One turn moves each row of this set onto another row. After a few examples, where does it send each row asked below?
q468: 21 -18 0 -16 12 -8 -15 -8 -24 -17 -36 -15 -11 -11 8 20 7
q916: -1 -13 12 -26 -40 3 -14 0 -12 23 -11 6 -4 18 0 -3 12
q101: 5 8 0 -13 -33 -21 -2 -19 -10 35 1 18 -6 -12 5 -3 15
q744: -39 -15 -7 17 19 -5 -22 -15 -8 -9 -8 -37 -3 -2 0 -16 -32
q396: -29 -27 -3 7 11 -32 -10 21 -6 -15 -24 -18 -5 10 18 -2 -29
q353: -10 6 11 -8 -23 -6 -4 -15 -17 21 18 7 10 19 -3 -26 23
q173: -39 -24 6 5 17 -11 -6 -11 -4 -12 -3 -32 19 -18 14 15 -12
q151: -15 -15 -9 9 27 -5 12 -12 27 14 8 -1 15 -15 -16 -26 -33
q646: 6 22 3 -11 -17 -13 -6 -7 -8 34 25 0 8 8 -10 -12 19
q789: -7 -31 -4 -3 22 -11 9 4 39 14 -8 -12 6 1 -3 -14 -33
q965: -4 5 -11 15 5 -41 -22 -1 -26 -22 17 9 -11 -13 -24 -12 -10
q751: -15 -14 14 -15 -27 -8 1 -6 -5 24 -10 -4 13 28 21 -16 17
q58: 11 -8 6 0 15 -19 -8 -18 -36 -24 3 9 -24 -23 1 10 12
q600: -8 -3 6 -17 -30 -3 -7 -11 -31 32 -9 16 -1 -4 -1 -20 19
q452: -36 -10 8 -14 -23 8 -2 -4 -19 36 -9 -2 16 3 9 -22 5
q96: 5 1 2 -18 -41 3 -4 -14 2 26 -25 14 -2 9 12 10 0
q944: -37 -7 -20 18 23 -4 18 5 2 -6 4 -27 -9 -13 14 -5 -30
q502: -24 -1 14 -14 -30 15 -15 -2 -10 25 16 -4 11 16 -15 -13 2
q367: 12 -9 -12 8 -3 -29 -23 -25 -24 -23 -24 4 -34 -12 -7 -8 -9
q594: 31 -24 -8 -8 20 -19 11 -6 9 10 -24 21 -23 -10 -3 -18 -14
q88: -1 10 3 7 17 -8 -8 -1 -28 -31 24 9 12 -14 -18 9 3
q719: 5 -5 -10 5 18 -1 3 -8 15 7 16 21 0 -21 -35 -21 -30
q124: -8 -9 -23 4 10 -10 15 20 14 -21 -23 -22 -1 12 18 13 -26
q16: -16 14 -19 14 20 -8 -26 -2 -18 -17 6 -21 19 -3 -31 -21 -23
q34: 14 0 -29 8 1 -36 11 -9 -12 -13 -8 2 -33 -28 2 5 -2
q285: -14 14 -26 13 19 15 -1 -4 -5 -9 14 -29 -13 -20 -23 -6 -26
q397: -13 1 11 -11 -20 4 9 5 4 23 -15 9 11 31 29 2 -4
q746: 13 -36 -7 -12 18 -12 7 10 24 18 -30 0 -13 -7 0 -8 -30
q61: -7 -26 3 -12 14 -23 -6 15 -6 -16 -25 -27 16 -2 20 25 -3
q672: -35 2 13 -7 -5 15 9 0 -10 40 3 -2 1 10 21 -13 -8
q313: 29 -10 -6 1 17 -14 6 -10 13 -1 9 29 -19 -9 -22 -17 -18
q638: 13 -13 -17 -3 4 -22 -18 8 -15 -23 -51 -7 -5 9 4 -1 -17
q233: -25 1 -1 8 19 14 -14 -19 -15 -22 8 -20 28 -19 -15 8 -14
q167: -16 17 8 -13 -7 22 -10 -5 -8 42 18 -15 2 8 -8 -12 -2
q98: 18 20 -29 9 13 -23 4 5 -5 -20 22 -8 -13 -10 -23 -1 -5
q639: 14 -10 -30 -2 -4 -6 4 -4 4 -16 -41 -13 -25 -14 5 18 -22

q124 -> q639
q744 -> q396
q233 -> q173
Now these:
q646 -> q167
q789 -> q746
q452 -> q751

